[[-1.88 -4.76 -3.09 -1.36]
 [-1.02 -4.06 -2.45 -1.48]
 [ 2.93  7.20  0.00  2.26]
 [-0.91 -4.10 -2.41  0.00]
 [-3.19 -3.11 -2.14  1.04]
 [ 0.58  0.00  0.00 -2.33]
 [ 0.00  2.93  2.08  1.59]
 [-0.65 -1.70 -0.85 -0.32]
 [-2.32 -3.07 -1.92  0.26]
 [-0.73  3.63  2.27  2.97]]
:
[[-1.36 -1.88 -4.76 -3.09]
 [-1.48 -1.02 -4.06 -2.45]
 [ 2.26  2.93  7.20  0.00]
 [ 0.00 -0.91 -4.10 -2.41]
 [ 1.04 -3.19 -3.11 -2.14]
 [-2.33  0.58  0.00  0.00]
 [ 1.59  0.00  2.93  2.08]
 [-0.32 -0.65 -1.70 -0.85]
 [ 0.26 -2.32 -3.07 -1.92]
 [ 2.97 -0.73  3.63  2.27]]

[[ 3.59 -0.04]
 [-0.33  0.92]
 [-1.28  4.16]
 [-3.47 -5.23]
 [-3.44 -3.57]
 [-4.22 -3.03]
 [ 0.52 -0.82]
 [ 1.80  1.98]
 [-2.40 -4.68]
 [ 1.08 -1.43]
 [-4.03 -2.29]
 [ 1.69  4.13]]
:
[[-0.04  3.59]
 [ 0.92 -0.33]
 [ 4.16 -1.28]
 [-5.23 -3.47]
 [-3.57 -3.44]
 [-3.03 -4.22]
 [-0.82  0.52]
 [ 1.98  1.80]
 [-4.68 -2.40]
 [-1.43  1.08]
 [-2.29 -4.03]
 [ 4.13  1.69]]

[[-2.57 -0.03 -0.08]
 [-4.89 -3.27  2.40]
 [ 2.93  4.91  0.19]
 [ 2.62 -1.59 -0.22]
 [ 0.09  2.03  1.09]
 [-2.26 -5.48  0.26]
 [ 5.14 -4.06  5.41]
 [ 7.03 -4.20  3.86]
 [ 6.45  1.35  3.92]
 [ 6.32 -0.41  3.13]
 [-0.07 -3.27  0.91]
 [-4.15  0.69  1.14]]
:
[[-0.08 -2.57 -0.03]
 [ 2.40 -4.89 -3.27]
 [ 0.19  2.93  4.91]
 [-0.22  2.62 -1.59]
 [ 1.09  0.09  2.03]
 [ 0.26 -2.26 -5.48]
 [ 5.41  5.14 -4.06]
 [ 3.86  7.03 -4.20]
 [ 3.92  6.45  1.35]
 [ 3.13  6.32 -0.41]
 [ 0.91 -0.07 -3.27]
 [ 1.14 -4.15  0.69]]

[[ 0.87  1.02  0.97  3.97]
 [-4.39 -0.58  1.57  5.00]
 [-6.45  1.42  1.46  3.91]
 [-0.42  2.35 -2.48  2.35]
 [ 5.68 -0.08  4.47  3.26]
 [ 6.47  3.32 -3.20  2.82]
 [-0.63  3.64 -1.34  2.65]
 [ 3.35 -1.54 -2.04  5.76]
 [-0.97 -1.05 -1.57  5.42]]
:
[[ 3.97  0.87  1.02  0.97]
 [ 5.00 -4.39 -0.58  1.57]
 [ 3.91 -6.45  1.42  1.46]
 [ 2.35 -0.42  2.35 -2.48]
 [ 3.26  5.68 -0.08  4.47]
 [ 2.82  6.47  3.32 -3.20]
 [ 2.65 -0.63  3.64 -1.34]
 [ 5.76  3.35 -1.54 -2.04]
 [ 5.42 -0.97 -1.05 -1.57]]

[[-0.54 -0.50 -0.23  0.43 -5.60 -4.15 -2.36]
 [ 1.80 -1.82 -1.67  0.04 -4.84 -5.75 -3.74]
 [ 4.17  2.30  2.77 -2.30  0.51 -0.11 -7.41]]
:
[[-2.36 -0.54 -0.50 -0.23  0.43 -5.60 -4.15]
 [-3.74  1.80 -1.82 -1.67  0.04 -4.84 -5.75]
 [-7.41  4.17  2.30  2.77 -2.30  0.51 -0.11]]

[[-4.44 -4.99  6.26  0.17 -3.30 -1.87 -2.50 -2.89 -3.14 -4.08 -3.59  2.31
  -3.12 -3.63  0.69]
 [-0.65  0.84 -3.17 -1.19 -1.77 -0.65 -2.28 -1.78  0.18  1.83 -2.52 -1.29
  -2.16  1.07  2.48]
 [ 4.95 -1.86 -1.22  1.02  4.41 -3.14  5.00  1.99  2.61 -1.71  2.70  5.53
   5.32  3.01 -1.45]
 [ 1.97  0.48 -0.91  0.82  1.70 -1.60  1.77  0.95  2.53  0.25  0.81  2.17
   2.08  2.03 -1.02]]
:
[[ 0.69 -4.44 -4.99  6.26  0.17 -3.30 -1.87 -2.50 -2.89 -3.14 -4.08 -3.59
   2.31 -3.12 -3.63]
 [ 2.48 -0.65  0.84 -3.17 -1.19 -1.77 -0.65 -2.28 -1.78  0.18  1.83 -2.52
  -1.29 -2.16  1.07]
 [-1.45  4.95 -1.86 -1.22  1.02  4.41 -3.14  5.00  1.99  2.61 -1.71  2.70
   5.53  5.32  3.01]
 [-1.02  1.97  0.48 -0.91  0.82  1.70 -1.60  1.77  0.95  2.53  0.25  0.81
   2.17  2.08  2.03]]
